128 stands for zero in the data rows.
Here is a table of points, one per row:
[141 128 100 159 121 122 157 124 141  99 126 126 147  90 165  88 131 109
 115 110 112 151 154 121 142 170 148 127 139 114 160 139]
[130 104 119 147 137 104 119 151 112 161 121 117 125 127 165 176 135 113
 109 114 123 143 135 137  60 107 150 115 165 134 182 126]
[133 113 137 139 126  84 146 146 104 137 145 132 135  89 103 139 142 104
 125 159 134 131  94 116 140 226 158 149 120 127 127 112]
[156 151 151 116 144 181 145 119 109 106 122 118 139 129 136 140 123  94
 137  87 128 142 100 133 130 114 102 130 156 130 104 153]
[143 144 148 150  96 155 154 185 116 159 114 144  93 125 165 114 151 138
 133 140 126  98 114  91 123 116 151 134 146 129 146 157]
[154 151 130 103 135 116 193 149 110 124 164 130 124 127 116  95 110  94
 114 141 135 125 148 129 139 133 138  88 123  97 109 136]
[ 91 131 133 116 130  95 153 144 138 143 109  87 150 106 129 116 184 116
 169 138 116 149 121 134 152 120 178 108 118 121 125 132]
[149 123 136 124 102 136 183 138  58 111 144 103 175 113 135 120  92 164
 101 148  99 155  82 124 126 123 109 160 124 123 162 134]
[149 151 150 188 130 119 171 100 144 153 145 134 134 110  80 128 132 153
 135 116 131 169 141 129 123 131 139 121 121 132 119 141]
[135 146  62  84 123 135 113  96 124 166 142 101 119 133 131 115  91 120
 143 109  94 108 130 126 139 121 206 124 154 129 137 118]
[134 140 116 114 164 162 126 124 145 101 107 137 103  98 148 110 131 124
 108  80 141 150 158 156 173 129 121 138 115 180 132 123]
[109 122 138 121 127 164  99 169 137 112 143  91 103 144  80  88  97 129
 107 151 126 128 122 118 107 143 147 133 102 113  97 145]
[137  10 157 103 132 157 127 133 153 146 171 123 120 121 131 153 148 123
 155 131 100 100 130  90 128 148 111 111 105 138 127 175]
[123 125  91 129 111 151 103 105 117 139 150 103 152 109 140 119 124 152
 142 155 148 162 111 114 138 112 113  97 173  96 108 101]
[150 149 110 140 140 176 129 118 125 128  82  96 153 118 160 100 104  80
 147 120 130 142 123 115 110 158 138 123 139 169  99 149]
[130 134 106 124 111 143 143 136 105  94 129  73 124 149 124 160 132 129
 102 114 162 125 128 105 113 102 144 126 135 126 105 114]
[124  98 142 139 112 105 135 161 149 150  21 127 129 134 103 105 120 104
 136 127 120 136 127 129 123 126 123 109 113  99 143 142]
[126 159 159 108 125 150 161 118 114  64 146 114 141 133 140 146  88 120
 142 113 173  84 121 129 145 146 148  93 115  94 139 176]
[120 140  52 148 104 160 128 103 141 143 144 148 145 143 126 182 149 118
  78 111 131 113 112 111 161 159 107 148 123 111 145 160]
[128 166 101 123 145 137 130 138 114 115 131 108 136 105 134 116 102 122
 118 137 111 125 142  15  62 118 126 133 133 133 125 151]
[131 122 102 102 109 105 147 134 124 132 134 141 100 124 123 146 110 135
 126 129 117 176 107 146 129 133 129  86 112 116 152 142]
[124 111 167 135 131 130 126 127 107 156 144 149 100 102 126 145 125 155
 121 162 147 163 149 147 136 147 158 118 138 116 117 114]
[150 104 126 170 138  98 101 160 124  82 160 139 101 117 131  64 109 122
 130  91 122 118 110 128 119 118 105 135 106 143 132 103]
[146 151 140 120 141  68 148 114 108 112  91  78 139 149 136 135 119 157
 151 124 109 109 176 121 157 135 129 118 109 161 128 119]
[123 108 138 121 232 140 106 166  98 144 137 105 145  75  99 136 160 134
 138 171 122 108 141 135 153 151 116 120 182 116 163 138]
[148 134 153 153 129 124 146 117 170 135 159 130 214 152 122 144  94 111
 135 144 115 140 147 137 124  91 119 122 151 150 128 158]
[110 105 101 140 150 136 196 186 156 103 109 127 111 144 140  97 115 176
 173  93 128 107 131 129 117 136 124 153 100 180 169 115]
[196  91 131 162 127 141 136 108 132 122 127 113 117  97 136 126 114 117
 132 161 144 132 107 112 118 111 156 147 110 160 159 105]
[113 120 123 160  99 191 144 152  83 136 115 144  92  99 122 140 110 104
 138 147  83  93 120 155 141  98 102 128 122 122 121  99]
[133 140 142  94  90 130  85 151 120 149 122 148 176 111 115 125 140 157
  57 140 143 100 141 127 119 142 146 149 122 135 124 115]
[145 166 161 112 162 132 118  98 142 117  92 167 103 125 135 127 130 133
 158 103  74 126  60 119 127 128 115 130 106  73 158 108]
[156 142 103 140 125 137 133 127  87 124 108 135 137 137 157 111 135 166
 127 148 125 156 125 131 152 131 162  94 123 143 116 159]
[142 122 155 122 123 109 116 149 120 120 150 111 149 144 118 106 100 108
 131 123 120 123 128 102 205 110 138 139 127 130 145  91]
[129 111  78 134 154 135 129 132 141  98 107 141 138 131 146 139  97 142
 145 137 130 173 154 121 139 126 126 229 133  59  96 128]
[134 127 117 120 107 129 125 167  90 166 119 106 157 128 155 101 102 102
 134 110 164 109 127 189  84 139 122 151 119  96 134 151]
[152 128 128 100 134 156 159 128 124 105 145 119 124 160 163 133 147  91
 120 130 114 127 226 140 138 100 148 144 103  97 160 134]
[139 167 126 118 120 131 103  92 133 153 135 105 129 107 147 138  93 121
 134 186  96 114 130 132 143 123 130 184  73 152 145 165]
[132 127 123 118 117 161 146 152 126 108  80 139 175 129  50 102 172 148
 153  78 116 109 140 112 113 100 158 138 118 150 173 132]
[133 111 119 107 153 155 118 129  80 138 122 166 145 142 115  95  86 152
 162  75 120 158 153 116  86 153 147 122 103 173 150 112]
[ 68 128 142 123 130 133 112 140  79 110 140 136 169 154 145 160 125 105
 112 132 115 155 104 112 151 127 171 149 140 180 136 131]
[130  80 123  92  99  96 126  89 124 117 116 135 133  95 126 113 108 122
 117 100 132  76 134 124 127 127 147 141 147  88 147 163]
[113 138 157 146 115 137 128 155 168  94  99 133  61 140 126 104 101 142
 129 131 157 115 155 111 147 134 145 126 217 152 175 142]
[149 160 108  67 136  85 122 169 129 109 143 126 141 115 120 126 107  65
 155 147 106 129 106 131 125 108 130 145 150 127 140 130]
[119 133 148  58  63 151 141 115 126 107 117 103 103 108 131 118 141 114
 138 149 108 207 139 131 138 141 114 129 137 156 177 125]
[154 127 102 128 143 125 121 112 112 123 145 117 118 253 119 123 177  99
 134 134  88 138 129 120 112 162 132 121 144 118 122 118]
[148 118 147 172 159 128 136 158 110 118 125 146 147 135 114 116 101 129
 125 166  96 120 130 124 141 123 154 117 138 115 139 141]
[157 151 112 104 172 131 149 122 131 111 107 132 130 138 145 133 142 180
 132 134 137 106  97 150 128 103 139 150 144 180 107 173]
[118 136 137 162 147 115  50 176 127  94 119 149 113 111 136 164 115 118
 158 144 179 163 126 133 115 138 153 110  85 113 164 139]
[145 127 127 129 105 109 106 161 128 150 138 125 117  96 114 129 160 129
 102 158 141 117 120 125 154 101 143 133 124 123  66  78]
[117 109 143  87 133 125 148 120 108 123 142 194 126 136 120 121 128 159
 158 144 187 121 133 127 112  86 135 138 109 124 131 119]
[182 135 146 120 107 120  99 120 130  98 114 130 184 122 171 164 121 128
 141 135 120  97 182 107  95 146  99 106 140 138 111  92]
[134 117 123 135 133 110 105 121  83 146 125 120  88 124 119 121 102 123
 116 137 109  97 163 148 130 145 120 119 101 149 102 149]
[103  94  93 126 154 134 172  97 140 118 103 113 151 136 155 113  81 101
 108 184 135 112 116 124 117 114 136 124 143 142 127 107]
[130 111 153 126 127  94 121 133  68 186  82 139 104 142 123 127 118 116
 129 104 162 129 128 107 187 146  86 162 159 129 134 139]
[121 135 113 116 100 114 158 111 113  81 111 118  96 129  90 174 119 116
 130 133 100 134 125 106  97 157 149 153 141 142 109 122]
[135 111 121 140 127 106 112 146  91 122 136 123 112  83  94 141 112 113
 140 101  93 177 171  92 130  55 126 137 146 127 111 180]
[149 133 111 133 103 122 137 171 105 119 144 120 140 125 154 151 103 146
 127  83 102 133 146 140 143 141 117 101 151 119 128 106]
[109 161 134 128 124 162 151 111 123 159 155 106 119 131 139 149 115 121
 133 138 129 137 128 124 108 127  96 130 139 125 143 103]
[ 51 159 139 119 138  95 157 128 140 144 161 106 132 117 199 128 124 135
 122  71 117 122 121 100 123 111 133 130 100 130 103 150]
[168 154 154 136 144 140 126 152 159 178 141 113 112 140 112 157  99 115
 110  98 141 131 112 114 119 133 160 132 117 117 170  98]
[112 127 102 144 154 117 136 181 137 136 105 117 137 143  83 147 120 123
 135 147 138 122 131 150 144 110  94 113  81 151 176 147]
[ 95 140 165 137 127 128 110 153 150 105 129 155 129 154 138  77 155 157
 136 134  58 138 128 199  89 138 139 155 151 138 131 144]
[185 129  95 120 108 126 135 159 109 134 139  93 116 120 127 152 119 175
 184 122 118 100 116 137 131 130 154 139 134 120 126 140]
[145 145 129  99 134  98 148 114 137 139 141 108 117 109  95 144 124 132
 120 139 137 124 139 143  72 125 114 156 159 126 135 124]
[157 147 131  75 131 150 156 197 170 147 126 103 138 122 132 159  90 144
 125 120  99 162 158 116 137 161 125 152 123 123 108 142]
[ 79 157 128 158  95 142 139 123 126 136 137 137 140 151 121 131  93 108
 221 119 128 102 164 125 129 145 151 171 150 127 127 112]
[108 134 116 122 127 141 130 103 139 137 158 100 165  92 121 151  96 112
 140 104 113 113 114 145 137 142 125 117 152 139 125 115]
[157 144 137 145 105 128 139 116  92 113 154  87 128 101 116 136 182  87
 146 115 143 116 141 146 119 130 124 158 126 125 128 131]
[105 155 111 156 104 133 133 114 132 104 119 135 135 120 125 174 105 129
 121 133  86 112 143 129 124 133 117 100 140 131 120 145]
[140 134 124 117 175 154 181 127 110 119 111 162 129 106 135 167 102  79
 113 110 106 118 145 136 120 132 191 144 134 140 111 105]
[162  93 141 128 102 125 135 135 140  98 122 118 143 146 138 155 107 117
 138 116 122 142  73 163 131 125 154 137 147 136 100 150]
[150 133 101 119 105 101 142 165 133 153 159 230 119 115 120 113 142  94
 156 159 139 129 124 113 128 139 104 122 138 172 127 146]
There is one direction along which these points spread out most. For each point below, how far along it does it lie, from 0 to 99? 50 is the average, and the first point above lies past it. One standard deviation of the points above along it is 16.
[121 135 113 116 100 114 158 111 113  81 111 118  96 129  90 174 119 116
 130 133 100 134 125 106  97 157 149 153 141 142 109 122] >> 66
[ 51 159 139 119 138  95 157 128 140 144 161 106 132 117 199 128 124 135
 122  71 117 122 121 100 123 111 133 130 100 130 103 150] >> 69
[157 144 137 145 105 128 139 116  92 113 154  87 128 101 116 136 182  87
 146 115 143 116 141 146 119 130 124 158 126 125 128 131] >> 61
[130 111 153 126 127  94 121 133  68 186  82 139 104 142 123 127 118 116
 129 104 162 129 128 107 187 146  86 162 159 129 134 139] >> 30
[112 127 102 144 154 117 136 181 137 136 105 117 137 143  83 147 120 123
 135 147 138 122 131 150 144 110  94 113  81 151 176 147] >> 22
[105 155 111 156 104 133 133 114 132 104 119 135 135 120 125 174 105 129
 121 133  86 112 143 129 124 133 117 100 140 131 120 145] >> 68
[133 111 119 107 153 155 118 129  80 138 122 166 145 142 115  95  86 152
 162  75 120 158 153 116  86 153 147 122 103 173 150 112] >> 33
[109 122 138 121 127 164  99 169 137 112 143  91 103 144  80  88  97 129
 107 151 126 128 122 118 107 143 147 133 102 113  97 145] >> 40
[134 140 116 114 164 162 126 124 145 101 107 137 103  98 148 110 131 124
 108  80 141 150 158 156 173 129 121 138 115 180 132 123] >> 42
[133 140 142  94  90 130  85 151 120 149 122 148 176 111 115 125 140 157
  57 140 143 100 141 127 119 142 146 149 122 135 124 115] >> 48
[126 159 159 108 125 150 161 118 114  64 146 114 141 133 140 146  88 120
 142 113 173  84 121 129 145 146 148  93 115  94 139 176] >> 68
[ 68 128 142 123 130 133 112 140  79 110 140 136 169 154 145 160 125 105
 112 132 115 155 104 112 151 127 171 149 140 180 136 131] >> 59
